One turn sends every row of this set to another row. A few are shown first. Where does it send the rows asked after them?
Feza: [ -1  -2   3 -20  -8 -13 -29 -35   9  16  18   8 -19   2  11  -8 -30  -2
 -16  23  15 -12  22  18 -33   8  -5  -2  -7 -23   6  10  19  -6  19 -20
  29 -10  14  12   0  16  -4]
zun: [ -7  23  10  -7  19   0  16  12 -16   1  13 -19  -4 -21   1 -10  32  -5
  -4   7  25   7 -42 -19 -25 -10   4 -30   1 -25 -18 -13 -22  -4 -14  -8
   0  21 -35  -4  27 -10   8]
kopa: [-11   0  23 -22   8 -25 -26 -29  11  20 -12  11 -28 -10  10 -26 -18   6
  -6  23   7   6   4  17 -27   3 -15 -15 -11 -22  -2  -7   8  -6  23  -5
  40  -1  -2  -7  16  26   5]
madid: [  1   5  20   1  26   4 -14   7 -13   1  -8   5  11   7 -15  13  15 -15
  20 -31   3  16  35 -10   2   2  -8 -25  -6   8 -28   2  22  -6  13  37
  17  12 -33 -25 -14  -5 -14]
noko: [  3  33 -12  -3  -6   5   0  12 -14   1  37 -21  -1 -18   2   1  25 -12
 -18  15  25  -1 -32 -21 -29  -3  15 -17  13 -23 -13   1 -18  -4 -16 -30
 -15  17  -8  14   9 -20   8]
lir: [ -2   3  -1   0  14  19 -17  -2 -16 -22  -4   9  21  25  -7  18   3  -5
  12 -27   8   0  39 -26  15  12 -19   5   9  17 -13  19  11   5  -1  37
  13   2 -17   2 -14  -4 -17]
vav: [  6 -15 -14  -4  10  23 -15 -15  -2  -8  21 -16   1   4  -2  10  15 -34
  31 -26   6 -54 -24   9  16   2 -41 -14 -21 -17 -18  -9 -13  11  16 -11
  26   1  13  -6   3  10  26]
nol: [ 13  13   2   1   5   8 -22   2  -9  -5  19   5  26  17  -7  21  12 -21
   7 -25   6   6  49 -18  -2  -1 -12 -14  -3   8 -17  18  27  -9   4  22
 -11   9 -20   1 -28 -13 -19]
Gado: [ 10  -2 -14  -1   4  13 -31 -10   7  -2   8 -12  -8  -5  -7   5  22 -32
  30 -20  -6 -43 -26   7  25   5 -38 -19 -12 -13 -23  -9 -18  10  19 -14
  23   8  28  -7  -5   9  33]
pepu: [ 11  -4 -11  -8   5  12 -24 -18  10  -9  15 -11   6   1   5  -2  22 -32
  31 -20  -4 -45 -25   4  22  -9 -56 -19 -22 -14 -14  -7 -22   4  14 -11
  11   7  13   4   2  16  28]
sur: [-10  38   8   6  -1  18  25  20 -19  -9  25   2  19  -8   1   3  35 -19
  -5  21  32  -4 -21 -22   0  -5   9  -4  11 -18  -5 -17 -18 -14 -18   2
  -4  16 -20   8  22 -24   4]
fov: [-11  11  23  13   3   5 -14  -2 -12  -2  -2  23  16  19  -5  22   0 -21
   9  -3  18  -1  48  -6  19   9  -7  -4  -2   7  -2   4  23 -15   8  43
  24   8  -6 -15 -23 -13 -15]
dudud: [-24  18  21  -8  -5 -15 -14 -23  19  21   7  26 -20  -3  14 -17 -14  -2
 -15  44  30 -10   2  17 -12   8   0   7  -1 -24  14 -12  -5 -19  15  -8
  35   3  19  15  11  12   6]
ravan: [ -9  34 -15  -7   8  17   5  16  -8 -13  16  -7   2  -7   2  -8  33   4
  -9   6  25  -1 -37 -31  -9   4   5   2  24 -11 -13   0 -36   5 -19 -14
  -9  12 -11  27  22  -7   7]
sote: [-23   0  -1 -16   7  -8 -33 -32  14   8  -4  13 -30   8   8 -12 -29  17
 -14  18  23 -12   3   7 -15  20  -5  11   8 -14   8  11  -8   4  14 -10
  41  -7  23  19   7  22   2]

pepu -> Gado
lir -> ravan
And these:
sur -> dudud
kopa -> madid
Feza -> nol

One turn sends every row of this set to another row. A few are shown first. Where does it send the rows asked after them?
Botub: [-20  -7   9  34  20 -17  36  -7   6   9  20 -24  17  43  28 -11 -25 -18
  20]
dur: [  5 -52  -4  43  15  30 -15  10  -5  -2  13 -14  18  11 -20 -10 -10 -29
  28]
Bopab: [ 10 -48   4  36  -2  22   8   3  -7  23  12 -38  19  12 -14   1 -31 -21
  20]
fabot: [  6 -29   5  14   9   7 -34  28   7   6  16  -1  43  11  -7   1  12  -2
  10]
lopa: [ 11 -54   3  36  -3  23  11  -1  -5  25   9 -41  17  18 -12  -1 -21 -21
  23]
disi: [ -2  -9  19  27  -7   4  23 -12   6  -6  31 -23 -30  25 -12  15   9  31
  32]
teka: [  1  -2   5  32   0  11   3   1  -2   6  14   6 -42  23 -28  23  -3  16
  25]
guli: [ 10 -50  11  39  -1  22  -8  -2  -3 -13  35 -40  13   3 -16  -3 -17  -1
  33]
Musi: [ 11 -21  -3   7  -5  -1 -19  11   2  10   7   9  40   9 -12 -10  18 -19
  11]
Bibod: [ -8  18   6   7   7 -26 -11  10   7  -4  21  21  34  20  11  -8   0  -6
   6]
Tos: [ 16 -41   3  33   8   9 -26  30  22  18  18   1  30  15 -10   8   8 -16
   8]
Nuge: [-13 -20   6  40  23  -4  32  14  -1  -3  33 -26  15  53  28 -23   0 -17
  14]
Riz: [-22  -9  12  38  23 -13  30   0   4   7  24 -28  18  41  31  -7 -30 -11
  18]
kabo: [ -2  -2   7  33   1   9  -3   5  -2   2  19   6 -43  18 -28  26 -17  18
  24]
repab: [ 18 -55   2  41  -2  30  -1  25 -11  11  28 -39   6  19 -19   0 -12  -6
  16]
baga: [  2   3  12  32  -4  -4  13  17  -7   2  39 -19 -34  30  -4  17 -31  26
   9]
bet: [-13   2  11  13  20 -13  -7  21  19   4  18  11  34  35  14   1  25   8
   9]
kaba: [-19 -19  19  39  24  -4  20  -5  12 -24  42 -29  17  33  25 -15  -5   4
  32]
sonot: [ -2   9   4  27  13 -31 -11  15  24   0  29  23  27  31  18  -4 -15 -20
   2]
pepip: [-10  -6   9  32   8 -16  26 -23   2 -24  39 -23  17  26  19 -25 -11 -16
  32]
pide: [  2   3  17  28 -11  -5  12 -14   0 -15  40 -20 -27   9 -15  10 -23  25
  29]
Tupi: [ -2  -5  14  30  -8   1  25   0   2  24  16 -22 -33  29 -10  25 -25  23
  17]
Zonin: [  4   4   6  28 -15  -3  32   4  -6   9  28 -15 -40  40 -10   9  -3  17
  14]
Zin: [ -1   1  11  29  -9  -4  25  -5   0  23  18 -21 -33  25 -10  27 -31  18
  18]
Rez: [-27   4   1  38  34 -16  15  -1   5 -17  25   6   6  40  19 -13 -17 -19
  21]
tiz: [ 15 -47   4  32 -12  20  11 -18  -4  -7  23 -33  10   8 -20 -11   6 -16
  34]
gimer: [  7   2   9   4 -11  -3 -10  13  11  16   7  16   2  20 -19  16  28  14
  12]
Gana: [ -9  -8   2  35  13 -13  20   7  -9 -12  41 -23  18  37  22 -27 -32 -23
  12]
neni: [ -6  -3   9  27  22 -18   0  16  33   9  21  16  24  45  20   1  19 -15
   6]
bopu: [ 24 -43  -5  31 -18  18   7   7 -21   9  23 -31   4  15 -23 -12 -15 -26
  14]
Pimu: [  8 -49  -8  41  11  25 -11   3  -8  -1   9 -10  16  13 -23 -10  -8 -36
  27]
Bomu: [-29   1   5  41  39 -11  15   2   9 -13  24   3   5  45  22 -11  -7 -14
  22]
Gir: [ 26 -28  -6  22 -11   0 -21  11  14  13  14  11  33  10 -17   0   2 -35
   7]
kirab: [  7   6  10   8  -6  -7 -30  19   5   7  21  15  11   6 -17  18  -2  25
   7]
foti: [ 16   4   8  17 -14 -12  -5  10  21  21  13  24 -12  27 -18  22  14   3
   5]
simu: [ 13   3  12  24  -4  -9 -25  23  23  14  25  16  -9  17 -14  27 -11  15
   4]

kirab -> Bibod
disi -> kaba
And these:
dur -> kabo
Zin -> Botub
Gir -> foti
baga -> Gana

One turn sends every row of this set to another row. A few are shown first. Where does it send the rows asked after them?
nop: [-18   9   5  -5   6   6  -5  -8  15 -26 -40 -11 -33]
para: [ -5  14  17   2  13 -20 -13 -21  12 -26 -26   9 -10]
sezo: [-20 -22 -31   2  -1  23  16  16   8 -10  -6  -3  -1]
zafiv: [-21  23  18  -8 -14  -2  -1  28 -14  -6 -20  28  -4]
Rik: [-19  38 -13  12  13  27 -15 -14  13   2  -8 -13 -30]
gim: [-15  13  -5  -4 -21  20  20  25  21  36  12   1 -16]
mabu: [-10  13 -12  -7   3 -12  29  33  16 -20 -17  17  -6]
bon: [-18  32  14 -24 -21   8  -7   2  10 -15  19  14   8]
nitur: [ -2  -1   8  11  29  17   8  32  15 -15 -17 -17   4]
neti: [ -9  17   0 -10 -31  20  19  29  14  32   6  -1 -18]
Kofo: [  1  -8 -24 -11   9   7  12  -8  23 -10  31  16  -6]
Sizok: [-17  13   0   8  -1  -5  26  12  26  25  28  26 -10]
gar: [ -2 -18   1   6  -2  -8  32  14  -6  -6   9  27 -11]
zofe: [ -4  20  24 -32  14  19   5  18   7  26   2 -18 -12]
sotaz: [-40   3 -11   1  31  17 -12  10 -11   4 -18  -6 -13]
Tepe: [ 25  16   0 -11   4 -12  19  10  22  11  14 -12  12]
kebos: [  9   4   4  11  -2   2   0 -25  42  20   3 -20 -21]
vedir: [-10  16 -15  -4  -7   9   6 -19   1  26  19  31 -34]
fuf: [-18  17  -4 -13  39   1 -15 -16   3   6  22  12 -19]
linuf: [-10   4   4  21  20  10  11  18   8 -30 -17 -18  -8]
Vobad: [-24  10  16  11   2  13 -11 -28  24  24   8  -1 -37]
sus: [-22  10  14  -4 -20  17 -33  -1 -10  10 -25  10  -5]
diga: [  0 -31  -4   4   0 -16  11  16   3   7  11  20  -5]
zep: [  7 -11  -3   4  10  -6  -5   9  17  35 -31 -15  -4]
toso: [-28  22   9 -13  -6  -3   8  31  -7  -6 -18  31  -4]
mol: [ 19  12   4   9  -6   2   3 -19  37  24   1 -22 -15]
faf: [-16  11 -19 -16 -17   0  -9 -28  -1  19  17  23 -20]
zisib: [-20  45  -8 -10  16  32 -12 -12  12  -3  -9 -15 -11]
lutiz: [  1  16 -11 -22 -30  21   0  26  11  -8 -13 -18  -4]
Vul: [ -6  -2 -14   9 -24 -15 -18  -9  20  -5 -14  17  17]
Bosa: [  4  18  21  12   8 -22 -16 -20  11 -16 -24   6  -3]
binev: [  0  11  24   9  13 -16 -13 -16   3  30   2  15  10]

lutiz -> Tepe
zep -> Vul
And these:
toso -> gim
Rik -> linuf
zafiv -> neti
mabu -> Sizok
zisib -> nitur
sezo -> Kofo

